One turning vector, and how many steps it has turned
The counts run from 0 to 171.
[142 148 148 130 109 119  97 104 164 113 118 118 125 104 134 160 116 140
 116 176 137  70 115 145 121 162 128 106 115 131 137 134 178  86 122 144
 121 153  74  92 154 152  93 162 187 151 133 155 110 158 142 105 141 102
 133  69 157 120 128] : 43
[ 94 113 122 129 116 161  90  96 200 103 123 113 150  61 178 178 135 115
 118 111 111 134 128 162 140 128 167 120 105 147 133 122 142 139 135 133
 153 130 107 113 172 131 152 177 104 117 130 135 109 119 120 140 148 120
 185  73 126 130 126] : 141
[106 113 139 138 111 125  91 120 170  76 141 134 156 100 171 159 116 100
 107 112 140 101  94 179 125 132 125 121  77 136 140 151 169 100 140 139
 123 115 127 100 150 134  83 172 151 126 129 122 134 150 139 145 143 108
 180  87 126 129  79] : 159
[106 120 126 118 121 159  84  90 202  82 114 133 141  76 171 165 113 121
 144 134 114 127 168 153 129 112 154 113 106 122 134 123 174 149 145 134
 147 136 113 123 143 162 169 185  96 117 130 137  95 115  99 132 144 109
 171  85 147 132 128] : 142
[144 130 126 121  92 136 103 126 191 101 110 138 135 109 133 157 123  91
 160 153 123 128 107 134 129 141 164 134  76  90 167 114 175 124 137 160
 151 123  81 117 133 116 115 180 126 108 120 134  82 139 127 108 188 150
 173  85 155 108 167] : 20
[156  99 135 146 101 140 100 100 140  76 113 153 159 126 132 164  81 113
 103 107 131 120 114 142 151 138 134  93 128 122 159 184 122  90 116  52
 153  98 138 165 141 141 151 170 135 110 131 112  52 149 122 108 103 111
 149 146 166 128 115] : 109
[128  92 103 126 107  96 125 123 168 112 113 100 142 108 158 151 100 100
 110 141 139 140  84 116 186 179 141  98 135 130 135 172 123  60 117  91
 114 114 104 150 155 152 149 154 148 128 137 155  92 184 137 135 131  97
 130 119 156 138 158] : 49
[185  95 128 139 123 157 116  82 172  82 124 146 134 104 116 147 108 103
 134 151 132 106 120 143 154 128 120 117 122 143 147 191 148 112 132 118
 159  82 127 155 136 124 140 185 111 117 134 110  63 131  79 107 125  98
 161 106 140 131 108] : 90
[139 110 139 128  69 135  93 128 202  84 137 160 135  97 121 170  79 114
 137 122 112 140 125 145 144 108 165 132 111  98 168 129 178 117 123 127
 135 121 140 145 132 148 129 181 130 122 137 118  91 120 116 131 151 150
 172  94 146  97 160] : 144
[132 126 109 182 169 142  98  73 163 108 122 121 130  95 165 166 128 102
 105 146 157 118 125 129 106 157 102  92  89 130 130 157 147 101 126 127
 166 104  98  82 163 114 134 163 112  99 136 150 100 118  71 143 155 100
 149  89 116 152 111] : 78
[113 140 136 144 151 144  92 133 167  79 125 144 124 126 173 171 103 106
 108  92 142 122 142 137 133 154 115  78  93  93 145 115 137 135 129  94
 153 144  80  77 180  94 133 158 105 116 147 137 113 124 135 137 148 144
 193  90 107 146 136] : 138
[134  90 112 118  98 124 101 100 161  95 123 104 168 108 141 148 115  92
 115 138 124 128  66 153 143 151 163 116  82 116 154 164 143  62 140 125
 155 111  99 131 126 128 116 154 130 100 108 134  86 158 135 136 171 123
 152 153 173 106 149] : 38
[141 135 148 157  85 133  90  95 142  67 107 144 155 145 165 126 112 119
 109 158 134  77 133 161 125 144 120 119 106 123 143 156 154  99 146 100
 130 132 108 132 137 163 111 180 177 112 129 123  71 162 145 145 120  85
 165  97 149 148 104] : 169
[152 121 115 151 125 158 117  65 177 119 117 111 107  74 170 148 126 106
 134 172 150 133 132 118 159 139 136 102 161 135 106 153 124 116 122 123
 143 145  85 117 166 129 182 168 126 133 146 154  78 142  75 114 143 105
 156  80 151 170 134] : 70
[ 91 129 144 118  61 159  96 150 173 104 137 123 123  77 139 151 108  96
 125 132 133 175 142 150 128 125 162 102  98 109 125 150 172 127 128 130
 140 148 116 134 134 149 145 189 169 130 145 128 109 126 126 137 178 130
 169  67 174 133 127] : 0
[133 106 127 144 127 162 100  80 193 127 130 113 117  58 118 167 143 115
 123 147 141 130  93 141 133 139 156 110 101 147 128 161 153 103 133 142
 173 119 109 111 149 108 146 185 123 132 120 122 105 113  70 114 170 123
 159  81 154 116 129] : 80
[121 101 127 164  77 115 119 112 184 101 108 129 123  86 170 148 141  97
 146 142 137 142 119 144 154 136 156 148 110 145 142 134 129 138 144 127
 122 129 118 121 172 135 134 193 153 124 137 131 103 151 105 134 136 120
 180  39 144 166 118] : 8
[143  96 132 132  98 122 114 115 149 101 121 126 166 126 139 186  90 104
 104 104 131 134  86 130 165 150 153  91 141 128 172 160 110  96 112  59
 164  84 130 150 163 128 138 172 153 112 123 117  75 162 117  99  99 130
 152 132 161 123 131] : 110
[157 130 153 163  86 144 107  90 131 110 140 139 124 114 143 140 115  98
 113 158 160 121 102 164 121 141 143  89 137 108 135 154 148  64 106 126
 142 159  68 105 137 133 107 149 188 146 131 138  95 180 108  91 175 141
 164 127 171 148 124] : 54
[126 125 138 129 112 146  99  99 169  81 124 121 164  97 172 163 137 101
 122 119 118  82  98 189 131 132 158 132  82 134 142 144 160 114 152 136
 138 137 108 105 143 118  91 175 129 120 122 119 105 157 143 118 146 107
 184  83 141 115  83] : 160
[108 111 165 135 115 158  86 122 121  89 126 130 150  97 141 167 100 123
 101  75 136 141 105 172 141 145 159  78  98 116 138 139 122  80 115  57
 157 152 102 120 159 114 130 171 133 137 129 117  94 135 120 103 138 142
 170 134 166 124 132] : 118
[142 118 133 146 105 158  93  84 158  81 122 126 143 121 176 134 118 102
 111 150 143  89 151 140 152 148 106 122 108 139 136 147 152 159 164 123
 145 115 105 116 148 132 140 177 122 108 130 113  88 138 142 153 122  86
 186  75 117 156  93] : 150
[149 140 137 140 112 130  91 113 172  72 125 136 121 126 178 153  83 103
 121 131 151 132 152 131 164 137 112  85 129  80 141 110 145 105 134 124
 124 162  57 101 150 124 134 143 113 128 143 142 110 151 154 143 161 159
 199 122 113 145 178] : 13
[117 118 134 119  99 153  89 115 202  75 128 155 133  81 139 162  88 117
 152 137 109 148 152 152 134 103 150 125 104 111 133 146 177 134 144 133
 135 119 144 149 123 164 162 193 106 119 130 127  87 109 116 135 144 120
 161  93 145 126 140] : 143
[142 108 152 195 121 115 119 103 148 111 117 155  93 124 109 155 110 126
 118 119 152 119 108 129 134 158 158 105 117 100 160 145 134  67  89  95
 127 150  97 108 166 107 122 158 170 147 159 145  75 136 103 117 158 167
 149  91 160 116 180] : 65
[108 119 105 166 107 125  86  74 166 101 137 131 159  96 213 171 127  89
 109 126 148 123 110 159 117 129 144 130 102 133 138 117 143 105 146 150
 143 140 101  94 169 131 131 156 128 107 135 141 114 157 121 165 164 131
 186  97 105 144 136] : 16
[155 107 131 117 142 159 102  99 192  99 121 129 105  82  89 148  89 129
 140 154 129 135 140 121 130 143 122  92 102 109 137 169 175  88 129 123
 150 116  94 134 122 129 150 173  94 136 127 134  84  93  86 116 156 123
 143 102 162 104 172] : 82
[135  83 124 152  82 114 103  60 170  86 111 133 153 104 155 137 128 115
 120 146 128  90  94 168 154 137 157 167  98 151 149 142 131  93 162 140
 131 144 113 132 146 136 121 179 132 125 119 109  88 156 127 155 144 120
 173  91 153 119 141] : 27
[ 73 125 121 131 148 130  97 130 162  89 102 125 144 108 166 188  90 116
 117  94 123 155 131 131 133 162 140  64  88 103 134 144 124 100 115  53
 147 117 121 125 161 152 154 177 104 101 130 147  98 127 116 122 116 100
 144 125 151 137 135] : 120
[175 124 132 159 127 137  89  81 155  85 135 149 116 124 140 157  87 105
 125 162 156 139 139 117 131 135 108  76 143  83 140 136 143  78 109 120
 158 142  80 109 132 129 144 145 131 126 134 140  76 126  91 118 151 167
 166 157 145 137 190] : 74
[125 142 179 122 105 174  78 117 121  77 137 136 131  96 126 145  87 124
  99 123 151 123 149 161 115 140 104  48 122 105 114 163 148 105 130  75
 157 158  93 120 138 138 129 184 156 142 132 119 108 124 121 105 125 117
 165 123 165 155 104] : 116
[201 116 144  95 116 154 120 102 174 104 129 123 139  97 116 173  97 107
 126 146 139 122 102 121 178 149 130  88 160 128 165 138 149 116 121 122
 175  93  76 127 145 101 138 166 117 118 122 121  94 139 110  83 134 150
 168 113 132 119 155] : 92
[130 123 132 140 114 121  82  89 173  90 124 114 126 112 164 147 108 135
  93 157 133  67 137 137 148 169 119 121 111 135 154 108 156 106 144 145
 125 144  86  85 168 125 122 154 141 126 139 143 113 133 171 170 147 121
 168  65 108 117 163] : 24
[130 100 116 168 144 155  90  85 183 112 137 120 124  69 135 156 132  83
 114 142 154 130 103 137 117 145 118 100  81 138 130 178 157 101 129 141
 164  92 127 112 152 113 144 180 118 112 135 132 108 115  58 137 164  94
 151  76 138 138 105] : 79
[130 103 162 130  96 152  79 104 152 103 152 126 136  84 117 162  80 145
  79 114 142  92 123 156 147 145 132  89 155 151 142 165 156  79 116  87
 145 127 141 122 161 150 139 168 177 148 150 114 105 134 144 135 120  97
 147  93 141 117 104] : 106
[134 134 104 113 130 108 108 119 176  96  98 117 147 125 151 163  99  97
 134 166 120 115 108 116 127 177 138  96  96  94 150 129 163  74 130 130
 139  95  67 122 133 160 113 151 137  99 106 170  84 159 136 112 150  95
 118 119 163 124 167] : 40
[147 117 136 120 117 127 123 121 152 110 101 119 160 124 156 194  96 107
 116 118 133 130 100 118 162 162 152  87 157 125 161 127 119 120 112  75
 167  92  97 136 178 139 128 168 148 110 121 137  83 171 114  77  99 126
 147 123 143 138 135] : 111
[150 130 143 128  94 134  87 121 189  82 122 168 137 120 138 188  78 124
 129 122 116 117 150 126 139 123 164 127 120  89 182 103 174 134 116 138
 142 127 111 118 145 142 127 167 135 121 131 129  84 129 134 117 145 171
 188  93 133 102 173] : 145
